Some points, one per row:
[0.42 0.52 -0.33 0.37 0.08 0.51 0.43 -0.23 0.78 -0.09 -0.01 0.86 0.52 -0.61 1.26 1.30]
[-0.23 1.58 -0.27 0.67 0.63 1.57 0.68 -0.76 0.30 0.18 -0.95 1.24 1.31 -1.89 1.29 1.81]
[-0.82 1.34 0.40 -1.03 -0.51 2.31 -0.11 -2.64 1.39 1.76 -0.54 0.63 -0.26 -1.39 2.67 0.45]
[-0.79 -1.15 0.87 0.67 -0.07 0.35 -0.04 1.41 0.88 -1.00 -1.70 1.63 -1.58 0.72 -0.32 -1.15]
[0.27 0.70 0.01 -0.20 0.33 0.14 0.35 -0.69 1.31 0.80 -0.74 1.19 0.17 -1.09 1.62 1.78]
[-0.49 0.61 -1.05 -0.73 0.63 -0.20 0.29 -0.23 0.64 0.03 -1.35 0.71 -0.03 -0.16 1.08 -0.77]
[0.24 0.00 0.25 1.06 0.61 -1.52 -0.15 1.51 -1.07 -0.55 0.70 -2.16 -1.08 0.30 -2.12 -1.08]
[-0.32 -0.80 0.75 0.09 0.61 -0.52 0.57 -0.62 -1.39 -0.12 0.18 -0.78 0.84 0.28 0.01 0.50]
[0.15 1.80 -0.22 0.11 -0.28 -0.26 0.24 -1.19 -0.48 0.20 0.04 -1.59 -0.09 0.65 0.59 -1.41]
[-0.01 0.78 -0.82 -1.81 -0.30 2.50 -0.48 -2.58 0.70 0.56 -1.05 1.11 -0.68 -0.71 1.54 -0.28]
[-0.47 -1.20 -0.06 -0.96 0.56 2.62 0.18 -0.53 1.14 0.87 -1.08 1.46 -0.56 -0.33 2.55 0.04]
[0.80 -1.80 1.59 1.26 1.12 -5.56 0.29 2.77 -1.50 -2.68 1.48 -2.14 -0.30 2.87 -3.94 -0.82]
[0.50 0.12 -0.31 0.40 1.06 -0.46 0.14 1.85 -0.64 0.30 0.62 0.66 0.57 -0.60 -1.89 1.01]
[-0.13 -1.41 1.98 0.43 0.61 -2.03 0.30 -0.25 0.59 -0.07 -0.92 1.15 -1.50 1.71 0.64 0.00]
[-0.19 -1.35 0.74 0.20 -0.79 0.38 0.54 -0.12 0.32 -0.95 -0.53 0.27 -0.62 -0.21 -0.12 -0.53]
[-0.41 0.08 -0.44 0.66 0.06 -2.12 0.06 -1.10 -0.79 0.16 -0.17 -2.09 -1.09 1.00 -1.98 -1.50]
[0.15 1.91 -0.59 -1.02 -0.04 0.77 0.28 -0.49 0.50 0.35 1.25 2.01 1.01 -1.66 1.15 1.53]
[-0.28 -0.77 -1.25 0.06 -0.16 -0.37 0.31 -0.26 1.15 -0.31 0.81 -0.01 -0.11 1.00 -0.61 0.07]
Then 10 other points, each followed by its number:
[-0.22 -0.04 0.18 0.78 -1.06 1.72 -0.14 -0.93 0.94 0.92 0.73 -0.18 -0.47 -0.42 -0.56 -0.55] 0
[-0.59 0.89 -0.66 1.18 -1.15 1.92 -0.19 0.18 0.91 -0.20 -0.72 1.00 -0.61 -0.89 0.86 0.50] 1
[-0.45 -0.34 0.93 0.05 0.52 -0.20 -0.07 -0.38 -0.64 -0.18 -0.53 -0.32 -0.16 0.28 0.39 0.64] 2
[-0.70 0.08 -0.66 0.10 0.29 -0.11 0.23 1.05 -0.02 0.48 -0.23 1.31 1.87 -0.92 0.32 0.81] 3
[0.21 -0.36 -0.35 -0.63 1.04 -2.78 0.20 2.08 -0.77 -1.73 1.75 -1.84 1.37 -0.42 0.35 0.38] 4
[-0.12 1.25 -1.92 -0.07 -0.09 1.27 -1.06 -0.10 -0.03 0.14 0.25 -0.88 -0.57 -1.72 0.77 -0.83] 5
[0.03 0.49 -0.86 -0.54 -0.06 0.45 0.06 0.58 1.10 0.39 -0.96 2.03 -0.25 -1.74 0.31 0.69] 6
[-0.57 -0.24 -0.57 0.74 -0.27 -0.18 -0.64 0.32 1.05 0.55 -0.76 1.05 -0.41 0.13 0.30 -0.14] 7
[0.95 1.28 0.42 0.69 -1.65 2.92 -0.09 -0.64 0.36 -0.01 -0.36 0.93 0.12 -1.90 2.00 1.14] 8
[-0.51 1.12 -0.03 -1.87 -0.44 1.69 -0.60 -1.39 -0.84 0.30 0.19 0.45 -0.38 -0.25 0.94 -0.04] 9
Which two of these numbered points are nearest to each point below, looking only along the 4 directions in which the first points spread most? Their numbers follow each, nearest first.
[-0.16 1.64 -2.21 0.49 -1.40 2.20 -0.36 0.14 -0.81 0.17 0.00 -0.83 0.27 -0.05 -0.34 -0.86] > 5 0
[0.12 0.07 0.90 -0.07 -0.44 1.40 0.03 -2.23 0.18 -0.17 -0.29 0.18 0.49 0.30 2.14 0.34] > 9 2
[-0.55 1.65 -1.15 -1.48 -0.26 2.89 0.09 -0.61 0.17 0.23 0.25 0.59 0.93 -1.32 1.39 1.52] > 8 1
[-0.22 0.13 -0.19 0.71 -0.08 0.26 -0.39 0.95 2.14 0.46 -1.50 1.83 0.16 0.04 1.28 1.92] > 6 3
[0.67 0.79 -0.89 0.27 0.60 -0.01 -0.44 1.28 -1.15 0.21 -0.27 -0.22 0.26 -1.76 -0.77 0.43] > 3 5
[-0.42 0.47 -0.93 0.48 -0.28 1.72 0.11 -0.74 0.19 0.23 -0.73 -0.97 -0.88 0.74 0.27 -0.80] > 0 9
[0.73 0.15 -0.39 -0.54 0.65 -0.30 0.70 1.89 -0.12 -0.51 -0.12 0.07 1.68 0.52 0.72 0.80] > 3 2
[0.92 -0.07 0.63 0.31 1.67 -5.31 0.52 3.24 -1.41 -2.07 2.51 -1.98 1.19 1.90 -3.16 0.23] > 4 2
[-1.30 -0.66 -1.44 -0.03 -1.00 1.98 -1.44 0.01 0.29 1.26 -1.94 1.30 -0.27 -0.77 0.98 -1.10] > 1 0
[0.18 -1.13 -4.14 1.04 -1.19 0.10 0.76 0.37 -3.13 -0.59 -0.41 -2.21 -1.84 -2.86 0.08 -2.05] > 5 0
[0.06 1.45 -1.80 0.12 -1.15 2.41 -0.08 -0.79 0.07 -0.44 0.19 -0.16 1.35 -1.40 0.87 -0.22] > 5 9
[-0.06 -0.78 1.59 0.56 -1.60 0.27 -0.40 1.11 0.96 -0.29 -1.06 1.46 -1.45 1.01 -1.26 -0.40] > 7 2
[-0.01 1.03 -0.07 0.67 0.05 1.29 -0.01 -1.01 -0.60 0.11 -0.91 -0.61 -2.24 0.76 -0.39 0.08] > 0 7
[0.01 -0.64 0.89 0.52 -0.37 0.77 -0.39 -0.67 0.18 -0.63 -1.29 0.93 -0.28 -0.87 0.34 -0.61] > 7 0
[-0.65 -0.32 -1.46 0.62 -0.55 0.96 0.17 -0.46 -0.06 -0.41 0.00 -0.46 -0.35 -0.23 -0.46 -0.15] > 0 5
[0.33 -0.08 0.75 -0.77 2.19 -4.48 0.55 3.35 -1.32 -0.83 2.28 -1.36 0.92 1.70 -1.48 0.93] > 4 2
[-0.09 1.61 -2.63 -0.36 0.21 2.16 -0.09 -0.89 -0.57 0.35 0.03 1.17 0.74 -1.09 0.88 0.98] > 8 5
[0.13 0.02 -1.07 -0.35 -0.77 0.75 -0.65 -0.55 -0.91 -0.78 0.00 -1.02 -0.68 -0.99 1.06 -0.79] > 0 5
[0.40 0.96 -2.64 1.99 -0.01 0.43 -1.81 0.56 -1.33 -1.10 -0.37 -0.48 0.45 -1.93 -1.21 -1.09] > 5 0
[-0.44 -1.53 1.60 -0.05 -1.45 1.16 0.54 -1.14 -0.12 -0.50 -1.57 1.37 -1.71 -1.03 0.79 -0.04] > 7 1
[-1.21 0.37 1.12 0.90 1.42 -1.68 0.86 1.67 -0.12 -1.14 1.30 -1.44 1.98 2.11 -1.50 0.88] > 4 2
[0.02 -0.55 -0.28 0.83 -1.65 3.44 1.26 0.41 0.87 -0.30 -1.47 0.59 -0.60 -0.26 0.11 -0.99] > 1 0
[0.27 -0.32 -1.53 0.20 0.16 0.24 0.20 0.02 0.63 0.66 -0.11 -1.00 -0.44 0.50 0.26 -0.48] > 0 7
[2.70 0.99 0.56 -0.07 0.01 0.89 1.00 -0.01 -1.47 -0.78 0.28 -0.49 1.45 -1.19 -1.35 0.32] > 3 4
[-0.91 0.31 -0.91 -2.08 -0.96 2.57 0.02 -2.01 0.56 1.21 -0.32 0.64 -0.45 -0.32 1.80 -0.19] > 9 8
[-1.26 -0.17 -1.06 0.29 -1.18 1.02 -0.20 1.09 0.56 0.47 -1.32 1.63 -0.50 -0.82 0.49 -0.09] > 1 6
[0.72 -1.21 0.15 2.29 0.61 -3.95 -0.43 1.99 -0.34 -0.36 1.07 -1.50 -0.35 0.16 -2.84 -0.81] > 4 2
[0.27 -1.16 1.25 -0.11 0.97 -1.17 -0.22 -0.73 -0.04 -0.34 0.08 -1.22 0.07 1.18 0.44 -0.33] > 2 7
[1.57 -1.51 1.79 -1.04 2.16 -5.37 1.05 2.65 -1.60 -0.58 3.07 -1.01 0.10 2.71 -1.58 1.66] > 4 2
[0.52 0.01 1.74 -0.88 -1.40 1.65 0.31 -1.31 0.93 -0.18 -1.12 1.88 -0.24 0.14 1.00 0.59] > 7 1
